0: [118, 98, 123, 128, 159, 137, 121, 104, 95, 126, 126, 107, 102, 110, 132, 139, 134, 146, 158, 139, 137, 131, 131, 144, 147, 126, 125, 138, 146, 146]
1: [109, 124, 147, 123, 147, 129, 99, 134, 111, 151, 119, 112, 115, 164, 110, 153, 108, 132, 131, 163, 112, 133, 122, 148, 119, 144, 125, 160, 122, 123]
2: [168, 136, 135, 152, 54, 117, 164, 171, 148, 85, 145, 182, 171, 101, 82, 107, 121, 94, 115, 59, 146, 129, 129, 88, 135, 165, 118, 77, 126, 121]
3: [142, 148, 130, 118, 162, 92, 92, 77, 93, 132, 135, 113, 70, 147, 117, 145, 125, 121, 129, 184, 111, 101, 129, 167, 135, 122, 126, 144, 125, 144]
4: [121, 67, 115, 143, 122, 176, 163, 140, 119, 99, 113, 113, 146, 66, 146, 118, 146, 167, 172, 68, 169, 171, 143, 102, 150, 130, 113, 105, 155, 149]
5: [137, 110, 154, 146, 67, 158, 153, 206, 144, 111, 121, 159, 193, 113, 81, 125, 109, 115, 134, 63, 150, 159, 136, 92, 121, 180, 105, 102, 138, 115]
6: [153, 159, 128, 130, 87, 111, 141, 151, 152, 113, 143, 168, 157, 126, 101, 115, 126, 97, 93, 106, 125, 118, 124, 109, 125, 142, 131, 105, 113, 119]
7: [108, 141, 92, 126, 103, 168, 181, 155, 215, 136, 119, 137, 184, 115, 199, 82, 162, 138, 100, 84, 140, 150, 121, 78, 114, 76, 158, 113, 115, 104]
8: [90, 89, 156, 118, 168, 150, 95, 130, 95, 164, 106, 87, 110, 151, 126, 166, 108, 156, 160, 162, 114, 149, 128, 158, 118, 141, 105, 172, 137, 132]
9: [159, 106, 139, 140, 129, 97, 113, 101, 68, 88, 138, 134, 90, 95, 64, 146, 117, 120, 151, 123, 138, 112, 142, 150, 150, 172, 101, 105, 139, 155]
10: [120, 97, 126, 126, 148, 136, 124, 103, 97, 119, 123, 109, 107, 99, 131, 133, 138, 146, 153, 125, 141, 139, 128, 136, 146, 129, 122, 125, 141, 149]
11: [185, 125, 168, 152, 89, 76, 105, 144, 69, 91, 152, 168, 115, 119, 14, 148, 92, 91, 135, 118, 137, 103, 132, 142, 152, 210, 86, 91, 135, 141]
12: [127, 113, 137, 122, 171, 114, 88, 87, 70, 134, 119, 97, 72, 130, 115, 161, 124, 151, 152, 175, 117, 119, 129, 169, 140, 140, 117, 156, 142, 148]
13: [114, 166, 136, 117, 110, 133, 131, 169, 177, 162, 127, 146, 169, 180, 138, 120, 117, 116, 89, 140, 104, 123, 116, 108, 93, 119, 149, 146, 104, 87]
14: [156, 136, 110, 131, 161, 87, 113, 54, 91, 102, 146, 123, 66, 102, 135, 124, 150, 123, 138, 154, 137, 94, 131, 159, 162, 103, 139, 115, 127, 154]
15: [137, 147, 132, 124, 136, 106, 110, 122, 117, 134, 126, 133, 111, 154, 107, 139, 116, 113, 115, 155, 109, 109, 128, 145, 121, 137, 127, 139, 121, 121]
16: [108, 162, 132, 105, 169, 111, 93, 111, 131, 171, 123, 106, 103, 190, 143, 150, 117, 119, 106, 198, 87, 112, 118, 166, 106, 108, 142, 178, 111, 111]
17: [147, 129, 121, 131, 149, 96, 121, 73, 82, 103, 143, 119, 79, 108, 117, 131, 139, 125, 144, 149, 132, 105, 135, 160, 156, 127, 126, 121, 136, 156]
18: [154, 110, 157, 151, 77, 123, 139, 178, 103, 91, 135, 163, 159, 104, 57, 130, 106, 109, 138, 70, 151, 138, 145, 109, 138, 195, 94, 85, 140, 130]
19: [135, 151, 125, 118, 166, 89, 88, 79, 90, 134, 135, 110, 66, 145, 113, 144, 126, 125, 133, 183, 109, 99, 128, 176, 138, 122, 127, 150, 127, 143]
20: [137, 116, 96, 134, 139, 143, 154, 95, 139, 109, 126, 113, 117, 88, 167, 101, 163, 146, 138, 106, 149, 134, 134, 119, 149, 89, 138, 105, 130, 139]
21: [143, 102, 144, 153, 62, 153, 172, 205, 154, 98, 124, 162, 198, 99, 87, 111, 122, 120, 129, 44, 165, 161, 134, 76, 127, 176, 103, 81, 142, 118]
22: [132, 157, 132, 123, 128, 105, 112, 123, 131, 144, 135, 138, 117, 154, 122, 133, 124, 111, 110, 152, 105, 108, 126, 141, 113, 122, 139, 137, 114, 119]
23: [145, 101, 153, 143, 96, 128, 129, 159, 106, 101, 125, 149, 148, 109, 68, 133, 109, 124, 146, 83, 150, 134, 133, 114, 133, 180, 101, 94, 137, 135]
24: [116, 76, 132, 131, 158, 147, 117, 114, 76, 118, 117, 97, 95, 93, 117, 151, 130, 158, 181, 126, 141, 143, 131, 144, 145, 145, 104, 132, 157, 160]
25: [154, 171, 100, 124, 163, 74, 107, 54, 109, 115, 142, 121, 65, 132, 147, 124, 147, 107, 106, 179, 107, 87, 132, 163, 143, 92, 152, 127, 116, 140]
26: [152, 155, 129, 133, 119, 103, 119, 124, 135, 124, 145, 153, 124, 136, 114, 121, 124, 107, 105, 129, 118, 108, 131, 130, 127, 131, 134, 116, 121, 117]
27: [138, 125, 129, 137, 75, 145, 166, 188, 166, 116, 136, 164, 188, 111, 112, 102, 127, 111, 118, 66, 145, 139, 132, 83, 117, 143, 121, 94, 127, 110]
28: [104, 127, 129, 119, 167, 134, 103, 103, 112, 145, 119, 98, 102, 144, 152, 150, 121, 148, 142, 164, 117, 125, 124, 152, 128, 111, 124, 158, 127, 135]
29: [100, 144, 133, 112, 119, 153, 128, 172, 173, 171, 109, 127, 168, 166, 146, 136, 120, 131, 97, 132, 111, 149, 119, 107, 92, 124, 135, 155, 115, 101]
30: [138, 165, 133, 132, 86, 118, 141, 163, 181, 134, 138, 170, 174, 154, 120, 109, 116, 98, 88, 112, 116, 121, 125, 99, 115, 134, 143, 112, 106, 96]
31: [92, 127, 101, 105, 210, 131, 108, 60, 117, 158, 115, 67, 68, 144, 200, 141, 154, 162, 136, 195, 110, 125, 124, 173, 132, 68, 149, 175, 131, 146]
32: [129, 113, 157, 134, 122, 124, 109, 146, 100, 130, 128, 132, 122, 146, 89, 149, 100, 120, 142, 136, 125, 129, 132, 139, 127, 164, 110, 133, 132, 129]
33: [97, 143, 135, 109, 162, 130, 100, 120, 135, 162, 111, 106, 114, 168, 144, 140, 118, 139, 123, 178, 110, 127, 118, 156, 116, 109, 137, 168, 119, 120]
34: [133, 183, 96, 112, 146, 107, 128, 86, 162, 149, 140, 125, 108, 159, 176, 110, 144, 109, 90, 168, 103, 99, 120, 142, 121, 78, 164, 142, 107, 115]
35: [102, 126, 109, 118, 163, 143, 129, 102, 134, 142, 123, 98, 110, 134, 180, 129, 142, 151, 133, 153, 122, 134, 127, 140, 125, 91, 145, 151, 123, 130]
36: [136, 110, 90, 129, 140, 139, 156, 91, 130, 108, 132, 113, 118, 84, 169, 112, 161, 143, 134, 116, 151, 130, 137, 121, 149, 94, 145, 110, 134, 144]
37: [124, 110, 146, 133, 113, 141, 135, 163, 127, 123, 122, 134, 146, 121, 97, 131, 118, 126, 140, 101, 138, 142, 130, 122, 126, 156, 109, 126, 138, 129]
38: [128, 186, 115, 108, 135, 107, 119, 117, 168, 153, 132, 137, 118, 174, 161, 119, 125, 105, 91, 166, 101, 102, 117, 135, 101, 92, 161, 147, 95, 102]
39: [114, 93, 156, 134, 122, 152, 118, 169, 118, 137, 113, 119, 150, 134, 93, 150, 107, 132, 148, 114, 133, 153, 130, 121, 123, 163, 99, 137, 141, 127]
40: [150, 99, 100, 133, 152, 113, 140, 70, 98, 90, 138, 113, 81, 69, 157, 114, 161, 143, 153, 119, 150, 118, 132, 142, 161, 103, 130, 102, 145, 165]
41: [159, 173, 111, 132, 108, 90, 138, 111, 152, 119, 143, 154, 118, 131, 137, 100, 141, 104, 90, 124, 124, 99, 129, 124, 131, 106, 152, 111, 110, 120]
42: [109, 102, 155, 132, 124, 151, 122, 160, 113, 137, 113, 122, 151, 136, 107, 149, 111, 140, 144, 122, 136, 146, 126, 127, 120, 157, 104, 138, 137, 123]
43: [174, 158, 128, 143, 100, 83, 131, 110, 120, 92, 153, 163, 114, 108, 94, 110, 133, 94, 112, 117, 137, 98, 135, 129, 142, 141, 129, 81, 120, 134]
44: [137, 152, 119, 118, 156, 94, 115, 84, 118, 133, 137, 125, 91, 135, 141, 129, 139, 117, 110, 160, 115, 105, 126, 156, 130, 106, 146, 131, 122, 135]
45: [140, 112, 98, 135, 155, 118, 143, 70, 105, 97, 136, 110, 85, 75, 160, 116, 159, 140, 148, 122, 147, 119, 137, 141, 164, 103, 135, 101, 140, 158]
46: [137, 146, 122, 125, 129, 107, 117, 107, 131, 133, 134, 140, 114, 137, 123, 125, 131, 114, 117, 140, 122, 111, 126, 133, 128, 121, 141, 125, 117, 126]
47: [119, 127, 158, 128, 112, 131, 111, 177, 135, 150, 125, 136, 154, 168, 96, 147, 99, 117, 121, 126, 110, 140, 120, 117, 115, 160, 116, 141, 121, 107]
48: [129, 98, 109, 134, 129, 148, 146, 121, 126, 109, 117, 120, 132, 88, 140, 121, 152, 147, 150, 96, 154, 139, 136, 117, 138, 123, 120, 116, 138, 145]
49: [112, 97, 154, 142, 122, 149, 122, 168, 117, 135, 120, 119, 149, 135, 98, 151, 106, 141, 150, 121, 131, 149, 126, 123, 118, 162, 100, 141, 135, 127]
50: [155, 173, 101, 123, 165, 78, 103, 49, 111, 126, 144, 125, 61, 137, 151, 120, 143, 114, 108, 189, 113, 82, 131, 166, 146, 96, 151, 132, 115, 137]
51: [147, 114, 98, 139, 154, 116, 136, 64, 94, 95, 136, 115, 84, 77, 152, 113, 161, 144, 151, 132, 149, 117, 135, 144, 164, 108, 136, 109, 139, 164]
52: [122, 99, 119, 133, 122, 148, 152, 130, 130, 105, 126, 122, 135, 89, 146, 119, 137, 143, 146, 98, 147, 143, 136, 115, 146, 124, 124, 111, 145, 145]
53: [77, 110, 112, 113, 149, 182, 143, 141, 169, 165, 108, 90, 157, 138, 201, 128, 138, 165, 136, 130, 120, 164, 121, 111, 103, 85, 147, 163, 124, 119]
54: [100, 115, 138, 129, 105, 164, 146, 183, 169, 140, 112, 134, 182, 144, 135, 123, 114, 136, 123, 102, 131, 160, 121, 94, 108, 133, 126, 132, 128, 105]
55: [116, 162, 120, 114, 125, 125, 130, 132, 170, 152, 130, 133, 141, 168, 163, 114, 134, 115, 94, 148, 105, 124, 118, 121, 104, 98, 150, 147, 104, 102]
56: [85, 85, 112, 123, 153, 190, 152, 142, 140, 142, 99, 91, 150, 107, 193, 122, 150, 176, 156, 106, 144, 172, 124, 105, 122, 101, 128, 159, 147, 131]
57: [115, 162, 122, 118, 130, 127, 134, 137, 172, 154, 131, 130, 147, 166, 160, 118, 127, 115, 96, 142, 107, 123, 113, 120, 106, 101, 152, 145, 110, 98]
58: [127, 80, 142, 139, 128, 142, 126, 134, 94, 104, 120, 119, 127, 94, 107, 137, 123, 149, 159, 100, 153, 151, 135, 126, 144, 153, 100, 115, 149, 153]
59: [100, 152, 121, 106, 187, 118, 99, 86, 134, 174, 126, 96, 90, 182, 175, 138, 129, 135, 116, 206, 89, 110, 118, 165, 110, 81, 153, 179, 117, 120]
60: [115, 76, 127, 138, 125, 162, 143, 143, 111, 110, 121, 113, 141, 83, 131, 135, 130, 158, 165, 98, 153, 157, 136, 115, 139, 135, 105, 116, 151, 147]
61: [112, 86, 136, 125, 155, 142, 119, 118, 89, 124, 122, 99, 108, 116, 120, 146, 126, 152, 167, 131, 138, 141, 132, 141, 137, 136, 107, 137, 156, 150]
62: [110, 74, 123, 135, 104, 182, 168, 169, 146, 109, 115, 130, 176, 79, 142, 112, 143, 156, 155, 61, 168, 175, 138, 85, 131, 133, 118, 105, 151, 131]
63: [136, 127, 115, 126, 160, 109, 116, 84, 106, 121, 134, 113, 82, 124, 135, 134, 133, 133, 135, 158, 125, 108, 132, 153, 138, 118, 127, 134, 128, 143]
64: [103, 38, 120, 133, 162, 176, 136, 109, 62, 100, 108, 81, 96, 60, 135, 145, 145, 186, 205, 104, 163, 161, 139, 144, 161, 134, 94, 129, 177, 170]
65: [112, 141, 112, 114, 163, 128, 115, 91, 139, 146, 130, 108, 100, 142, 172, 128, 143, 138, 117, 164, 110, 119, 124, 148, 127, 87, 146, 154, 119, 129]
66: [131, 115, 157, 134, 121, 117, 109, 148, 100, 130, 126, 135, 124, 138, 78, 147, 102, 121, 144, 132, 124, 131, 133, 137, 129, 172, 109, 134, 133, 135]
67: [133, 192, 172, 126, 78, 103, 103, 186, 172, 167, 136, 174, 177, 215, 77, 137, 81, 84, 72, 151, 89, 110, 115, 118, 85, 167, 126, 143, 91, 76]

[131, 122, 115, 124, 154, 111, 111, 92, 100, 122, 135, 112, 92, 120, 127, 132, 135, 131, 134, 154, 127, 113, 126, 149, 139, 118, 131, 130, 133, 144] 63 17 0
[74, 144, 111, 104, 189, 145, 105, 102, 151, 188, 112, 80, 103, 185, 196, 145, 134, 150, 116, 197, 87, 126, 113, 159, 104, 77, 152, 194, 116, 116] 59 33 16
[164, 172, 108, 130, 114, 91, 137, 108, 152, 109, 148, 153, 123, 119, 126, 104, 141, 105, 95, 121, 123, 100, 128, 130, 127, 113, 149, 104, 114, 125] 41 26 46
[156, 175, 110, 127, 114, 97, 139, 104, 144, 117, 147, 148, 123, 130, 139, 103, 144, 102, 93, 127, 127, 101, 131, 127, 135, 110, 160, 106, 110, 119] 41 26 46
[134, 86, 139, 138, 116, 144, 133, 142, 98, 101, 123, 128, 136, 88, 101, 131, 125, 145, 161, 91, 157, 148, 139, 117, 147, 156, 104, 107, 147, 148] 58 60 23
[148, 126, 125, 129, 159, 100, 112, 72, 85, 101, 141, 114, 71, 105, 119, 136, 139, 129, 141, 155, 131, 102, 138, 168, 151, 125, 126, 120, 140, 161] 17 14 63
[125, 172, 97, 112, 146, 116, 125, 95, 156, 150, 134, 123, 114, 147, 181, 110, 145, 125, 96, 166, 107, 105, 117, 133, 117, 79, 164, 137, 110, 112] 34 38 65
[114, 79, 132, 143, 123, 166, 141, 145, 113, 108, 120, 114, 143, 84, 127, 125, 128, 153, 163, 91, 157, 153, 134, 108, 138, 142, 109, 117, 148, 145] 60 58 52
[153, 156, 139, 137, 90, 109, 139, 146, 148, 116, 148, 169, 152, 135, 101, 115, 121, 103, 104, 109, 128, 120, 132, 109, 124, 140, 129, 99, 115, 112] 6 30 26
[89, 95, 153, 121, 166, 148, 97, 140, 97, 161, 110, 90, 112, 151, 118, 167, 107, 155, 162, 166, 119, 148, 127, 149, 120, 150, 109, 174, 139, 131] 8 1 28
[151, 115, 143, 132, 131, 98, 102, 110, 75, 102, 143, 131, 88, 108, 71, 148, 112, 120, 152, 129, 131, 114, 137, 148, 146, 164, 102, 110, 142, 149] 9 66 17
[91, 127, 99, 107, 210, 137, 111, 59, 119, 162, 112, 68, 66, 132, 206, 138, 146, 162, 144, 196, 111, 121, 121, 174, 129, 69, 156, 181, 129, 148] 31 59 65
[168, 139, 139, 150, 53, 121, 156, 169, 149, 91, 144, 186, 177, 110, 77, 105, 123, 97, 118, 62, 146, 127, 139, 92, 136, 165, 118, 72, 129, 116] 2 27 18
[105, 115, 143, 131, 99, 165, 145, 184, 158, 143, 110, 135, 180, 135, 136, 120, 120, 141, 130, 101, 130, 157, 118, 96, 103, 141, 118, 132, 125, 109] 54 29 37
[105, 118, 140, 124, 101, 170, 141, 191, 165, 145, 113, 134, 186, 142, 133, 121, 118, 137, 124, 100, 131, 158, 127, 95, 102, 137, 129, 142, 125, 106] 54 29 37
[152, 125, 124, 128, 157, 99, 116, 70, 88, 109, 141, 120, 74, 110, 120, 130, 143, 132, 146, 145, 138, 105, 131, 158, 156, 128, 125, 117, 134, 155] 17 14 63
[111, 120, 135, 116, 164, 132, 105, 105, 106, 144, 117, 102, 97, 143, 139, 148, 124, 144, 140, 169, 121, 128, 129, 152, 128, 115, 130, 167, 128, 137] 28 33 1
[99, 143, 134, 116, 122, 152, 134, 172, 180, 168, 116, 131, 171, 170, 151, 126, 120, 133, 109, 133, 110, 146, 115, 105, 94, 114, 138, 159, 115, 96] 29 13 57
[160, 143, 140, 143, 55, 120, 160, 174, 150, 92, 146, 187, 171, 113, 78, 101, 121, 92, 108, 63, 142, 124, 133, 88, 130, 164, 119, 75, 120, 114] 2 27 6
[129, 188, 131, 118, 134, 99, 108, 114, 152, 166, 135, 141, 127, 183, 144, 131, 119, 108, 83, 173, 93, 103, 115, 143, 106, 109, 156, 150, 103, 99] 38 22 55
[93, 128, 96, 103, 211, 132, 101, 54, 113, 166, 122, 70, 62, 146, 210, 143, 154, 161, 139, 198, 109, 121, 123, 178, 132, 67, 158, 181, 133, 142] 31 59 65
[118, 129, 120, 128, 114, 148, 147, 144, 163, 123, 127, 140, 160, 125, 145, 114, 126, 132, 119, 104, 136, 141, 124, 104, 123, 119, 137, 127, 125, 115] 54 52 37
[153, 100, 136, 138, 124, 115, 125, 118, 81, 98, 135, 138, 107, 94, 88, 136, 122, 128, 153, 112, 143, 123, 138, 140, 148, 159, 105, 99, 141, 151] 9 58 23
[151, 118, 122, 134, 154, 99, 112, 70, 77, 105, 137, 119, 70, 98, 114, 133, 138, 134, 149, 155, 137, 109, 137, 155, 158, 129, 123, 118, 138, 158] 17 14 63
[114, 120, 155, 125, 137, 132, 98, 131, 115, 149, 117, 114, 125, 162, 107, 155, 104, 128, 134, 154, 115, 131, 125, 143, 115, 147, 118, 151, 127, 122] 1 32 15
[107, 125, 131, 126, 164, 127, 103, 105, 115, 159, 122, 98, 95, 146, 148, 146, 129, 144, 135, 172, 115, 128, 125, 157, 128, 115, 125, 161, 122, 126] 28 33 65
[108, 113, 141, 131, 99, 162, 145, 186, 162, 140, 114, 134, 185, 138, 133, 123, 118, 135, 123, 94, 133, 162, 130, 95, 108, 137, 119, 136, 123, 106] 54 29 37
[117, 145, 171, 121, 102, 122, 109, 188, 148, 160, 127, 149, 165, 190, 82, 149, 84, 106, 104, 140, 104, 136, 125, 121, 95, 168, 112, 148, 115, 102] 47 67 13
[90, 93, 151, 123, 175, 150, 91, 130, 94, 165, 109, 88, 103, 152, 124, 168, 109, 157, 164, 163, 119, 154, 120, 160, 122, 145, 107, 177, 137, 135] 8 1 28
[132, 150, 122, 123, 129, 109, 121, 108, 131, 130, 139, 132, 113, 136, 135, 127, 140, 117, 110, 144, 121, 111, 125, 135, 128, 114, 136, 130, 118, 125] 46 22 26
[105, 131, 120, 120, 140, 148, 135, 126, 150, 147, 116, 107, 135, 145, 169, 128, 136, 142, 130, 141, 119, 136, 123, 125, 113, 103, 140, 144, 126, 119] 35 65 57
[98, 96, 106, 114, 174, 163, 139, 103, 118, 137, 113, 87, 109, 105, 185, 129, 147, 170, 153, 134, 138, 149, 131, 139, 131, 96, 136, 149, 146, 141] 35 56 0
[169, 137, 136, 148, 57, 116, 156, 176, 145, 87, 144, 185, 176, 104, 80, 100, 126, 100, 111, 62, 152, 123, 133, 86, 130, 167, 112, 76, 121, 115] 2 27 21
[98, 120, 140, 130, 98, 166, 151, 188, 162, 147, 115, 134, 183, 140, 132, 132, 125, 140, 125, 101, 133, 157, 122, 95, 104, 140, 123, 140, 129, 108] 54 29 37
[127, 138, 113, 134, 122, 131, 146, 118, 150, 125, 129, 135, 135, 125, 151, 115, 140, 128, 115, 122, 130, 131, 129, 117, 122, 106, 141, 129, 126, 124] 46 26 57
[152, 125, 118, 128, 155, 98, 107, 69, 76, 108, 141, 115, 69, 105, 121, 133, 141, 134, 149, 154, 133, 109, 133, 165, 154, 128, 116, 116, 140, 165] 17 14 63
[128, 136, 116, 125, 141, 125, 121, 107, 128, 129, 132, 125, 114, 125, 141, 123, 135, 126, 118, 138, 124, 121, 129, 135, 131, 113, 137, 130, 121, 129] 46 44 63
[145, 99, 152, 140, 106, 129, 125, 152, 96, 104, 131, 140, 132, 107, 70, 139, 116, 120, 153, 95, 145, 138, 136, 124, 134, 175, 100, 104, 144, 138] 23 37 58
[110, 123, 98, 122, 117, 170, 177, 141, 194, 130, 122, 137, 172, 106, 195, 92, 159, 142, 113, 84, 145, 153, 124, 81, 119, 89, 151, 116, 121, 118] 7 54 20
[138, 151, 125, 129, 132, 106, 118, 110, 134, 127, 134, 133, 120, 134, 138, 123, 133, 110, 114, 144, 119, 104, 124, 141, 130, 117, 135, 128, 120, 125] 46 22 26
[123, 137, 113, 119, 142, 115, 124, 104, 123, 139, 128, 128, 118, 133, 144, 123, 131, 120, 122, 142, 122, 117, 127, 138, 129, 110, 139, 132, 126, 123] 46 44 22
[94, 142, 133, 110, 119, 161, 129, 173, 175, 167, 114, 126, 171, 167, 148, 130, 119, 136, 104, 132, 110, 144, 114, 103, 91, 114, 141, 153, 114, 95] 29 13 57
[88, 124, 101, 107, 207, 134, 107, 63, 108, 157, 114, 68, 70, 139, 205, 141, 152, 168, 140, 191, 114, 123, 125, 168, 132, 62, 151, 179, 134, 141] 31 59 65
[138, 90, 133, 154, 66, 171, 185, 194, 153, 94, 125, 155, 199, 74, 105, 107, 128, 136, 143, 36, 172, 162, 136, 76, 134, 160, 106, 80, 146, 128] 21 5 62
[117, 73, 131, 137, 127, 163, 149, 139, 112, 112, 117, 113, 135, 85, 134, 130, 137, 154, 163, 88, 159, 160, 133, 112, 145, 136, 109, 114, 151, 140] 60 4 52
[119, 136, 159, 123, 108, 139, 115, 182, 137, 158, 122, 136, 163, 170, 94, 143, 95, 116, 121, 126, 110, 140, 118, 118, 107, 157, 119, 147, 115, 103] 47 42 49
[158, 179, 106, 128, 118, 94, 134, 107, 153, 115, 144, 154, 120, 128, 139, 104, 141, 101, 101, 129, 119, 99, 129, 130, 127, 107, 148, 109, 108, 122] 41 26 46
[110, 89, 151, 120, 182, 121, 79, 98, 50, 144, 121, 83, 68, 139, 89, 178, 106, 151, 176, 173, 121, 127, 131, 181, 139, 159, 102, 159, 149, 154] 12 8 61
[156, 123, 139, 139, 106, 117, 135, 139, 111, 100, 140, 151, 136, 107, 76, 132, 117, 113, 130, 100, 144, 126, 133, 118, 141, 165, 109, 94, 135, 133] 23 37 18
[132, 148, 99, 124, 111, 147, 164, 140, 186, 131, 126, 135, 164, 124, 176, 92, 151, 125, 106, 97, 132, 137, 121, 93, 119, 92, 156, 118, 119, 111] 7 57 55
[80, 90, 145, 125, 111, 186, 137, 206, 161, 166, 98, 117, 187, 147, 137, 142, 111, 155, 135, 100, 129, 179, 124, 93, 99, 144, 112, 157, 136, 111] 54 29 42
[152, 152, 142, 136, 80, 112, 137, 155, 142, 113, 143, 167, 153, 128, 101, 108, 117, 98, 103, 105, 133, 119, 130, 106, 127, 152, 130, 104, 120, 121] 6 30 26
[128, 83, 140, 138, 126, 146, 134, 143, 100, 112, 123, 114, 126, 94, 104, 139, 125, 148, 163, 104, 148, 146, 136, 123, 140, 159, 99, 122, 144, 147] 58 60 37
[165, 117, 136, 136, 114, 104, 129, 113, 90, 96, 142, 146, 113, 92, 80, 133, 128, 111, 146, 106, 146, 112, 138, 137, 148, 164, 104, 92, 137, 150] 9 43 23
[129, 135, 113, 125, 140, 118, 127, 104, 127, 125, 133, 124, 118, 126, 139, 116, 138, 128, 117, 135, 124, 119, 125, 134, 137, 110, 137, 128, 122, 132] 46 44 63
[128, 82, 142, 142, 127, 144, 125, 141, 92, 110, 123, 118, 128, 99, 101, 137, 117, 148, 171, 104, 149, 150, 133, 123, 142, 160, 102, 123, 150, 147] 58 60 61
[124, 76, 134, 140, 124, 150, 125, 139, 92, 112, 123, 117, 127, 93, 106, 143, 128, 147, 168, 102, 147, 151, 132, 123, 143, 156, 98, 116, 153, 148] 58 60 61
[86, 92, 150, 122, 175, 143, 94, 134, 92, 161, 111, 85, 106, 160, 122, 165, 110, 160, 163, 169, 116, 147, 123, 153, 118, 142, 108, 175, 136, 132] 8 1 28
[129, 81, 139, 137, 120, 144, 132, 143, 93, 105, 126, 120, 132, 89, 106, 135, 125, 145, 164, 94, 149, 150, 136, 116, 145, 159, 104, 114, 145, 145] 58 60 37
[152, 123, 120, 129, 155, 92, 109, 72, 75, 99, 142, 120, 69, 104, 117, 137, 138, 129, 146, 148, 139, 102, 135, 156, 159, 129, 120, 118, 133, 161] 17 14 63
[89, 97, 153, 118, 172, 149, 90, 139, 91, 158, 104, 83, 108, 159, 128, 168, 106, 158, 157, 168, 112, 151, 123, 154, 115, 145, 106, 180, 135, 133] 8 1 28
[101, 111, 133, 122, 111, 162, 145, 185, 167, 146, 112, 129, 179, 141, 137, 135, 119, 138, 123, 108, 130, 156, 120, 102, 105, 132, 124, 136, 131, 103] 54 29 42
[119, 106, 144, 124, 164, 123, 92, 110, 77, 135, 119, 98, 87, 133, 106, 156, 119, 146, 156, 156, 121, 127, 134, 160, 143, 143, 110, 147, 145, 147] 12 61 0
[149, 123, 124, 134, 151, 97, 111, 73, 82, 109, 135, 120, 73, 104, 114, 136, 138, 130, 149, 143, 131, 105, 135, 160, 157, 130, 119, 120, 136, 153] 17 14 63
[139, 164, 114, 122, 152, 97, 114, 91, 119, 131, 139, 125, 95, 151, 139, 126, 139, 118, 108, 167, 105, 101, 125, 152, 126, 107, 150, 138, 118, 127] 44 46 22
[147, 154, 134, 134, 87, 112, 141, 153, 153, 115, 144, 167, 164, 135, 107, 115, 122, 103, 99, 101, 130, 112, 129, 101, 124, 143, 131, 107, 117, 114] 6 30 26
[133, 56, 159, 146, 116, 155, 129, 153, 67, 95, 119, 120, 127, 72, 71, 144, 113, 156, 188, 84, 170, 157, 143, 124, 151, 189, 82, 106, 166, 165] 58 60 23
[83, 82, 111, 122, 151, 188, 149, 139, 141, 146, 104, 92, 150, 103, 190, 127, 151, 175, 160, 110, 144, 167, 126, 114, 123, 95, 125, 155, 144, 127] 56 53 60
[158, 114, 144, 141, 126, 99, 109, 106, 72, 101, 136, 134, 87, 114, 73, 143, 114, 119, 153, 122, 138, 116, 137, 150, 149, 171, 105, 108, 141, 153] 9 66 17
[97, 96, 109, 122, 173, 163, 133, 98, 125, 142, 111, 86, 107, 105, 183, 133, 151, 169, 158, 136, 132, 144, 127, 138, 134, 95, 135, 147, 139, 140] 35 0 56
[133, 149, 112, 116, 148, 105, 113, 90, 122, 134, 138, 117, 99, 147, 142, 132, 133, 123, 117, 164, 109, 108, 131, 154, 125, 105, 148, 139, 115, 131] 44 65 63
[142, 85, 138, 140, 123, 150, 129, 139, 99, 104, 122, 126, 133, 93, 99, 133, 126, 144, 160, 92, 154, 144, 140, 119, 145, 157, 101, 112, 142, 147] 58 60 37
[131, 193, 172, 129, 78, 100, 108, 193, 164, 161, 137, 177, 176, 212, 68, 134, 84, 72, 72, 144, 83, 113, 113, 120, 85, 162, 134, 142, 92, 78] 67 13 30
[161, 176, 108, 128, 113, 88, 139, 112, 148, 118, 145, 154, 120, 132, 138, 105, 136, 101, 92, 133, 119, 94, 125, 129, 129, 114, 152, 109, 109, 120] 41 26 46
[115, 137, 147, 128, 122, 133, 122, 160, 141, 150, 119, 133, 149, 163, 116, 137, 113, 119, 109, 143, 114, 131, 122, 126, 109, 137, 125, 146, 123, 112] 47 29 22
[115, 217, 153, 112, 87, 110, 114, 199, 209, 194, 132, 171, 190, 245, 120, 127, 91, 79, 44, 166, 74, 111, 102, 108, 63, 132, 152, 164, 86, 55] 67 13 30
[112, 72, 131, 135, 129, 167, 149, 141, 116, 110, 115, 112, 144, 87, 128, 131, 135, 157, 162, 97, 157, 155, 130, 115, 141, 137, 106, 118, 151, 143] 60 52 58
[105, 122, 132, 121, 163, 127, 104, 109, 114, 151, 119, 99, 101, 147, 142, 150, 127, 148, 137, 164, 113, 125, 129, 157, 122, 119, 126, 158, 129, 134] 28 33 1
[147, 179, 100, 128, 110, 109, 154, 115, 174, 128, 140, 151, 138, 128, 151, 100, 150, 103, 89, 117, 120, 108, 125, 113, 123, 100, 161, 104, 108, 116] 41 26 55
[154, 180, 109, 123, 112, 92, 138, 104, 150, 127, 146, 154, 123, 130, 146, 101, 141, 98, 90, 129, 124, 97, 124, 125, 129, 99, 153, 104, 110, 113] 41 26 46
[132, 49, 158, 145, 115, 152, 135, 150, 68, 91, 120, 122, 133, 74, 71, 150, 111, 153, 187, 81, 162, 160, 145, 123, 153, 193, 75, 105, 166, 164] 58 23 60
[138, 132, 116, 130, 149, 109, 115, 79, 103, 119, 135, 112, 88, 120, 131, 128, 138, 127, 136, 156, 122, 106, 135, 154, 144, 117, 134, 130, 134, 144] 63 17 44
[119, 143, 112, 120, 145, 122, 123, 103, 142, 146, 133, 117, 115, 142, 164, 123, 145, 123, 112, 162, 116, 122, 119, 137, 121, 95, 154, 147, 124, 119] 65 35 44
[110, 81, 132, 134, 125, 171, 144, 147, 116, 113, 118, 110, 143, 88, 133, 131, 129, 164, 167, 85, 160, 161, 137, 105, 143, 140, 109, 121, 154, 139] 60 4 52
[149, 124, 121, 133, 153, 98, 111, 73, 81, 107, 141, 111, 67, 107, 125, 137, 142, 133, 138, 149, 130, 104, 131, 161, 158, 130, 124, 115, 135, 157] 17 14 63
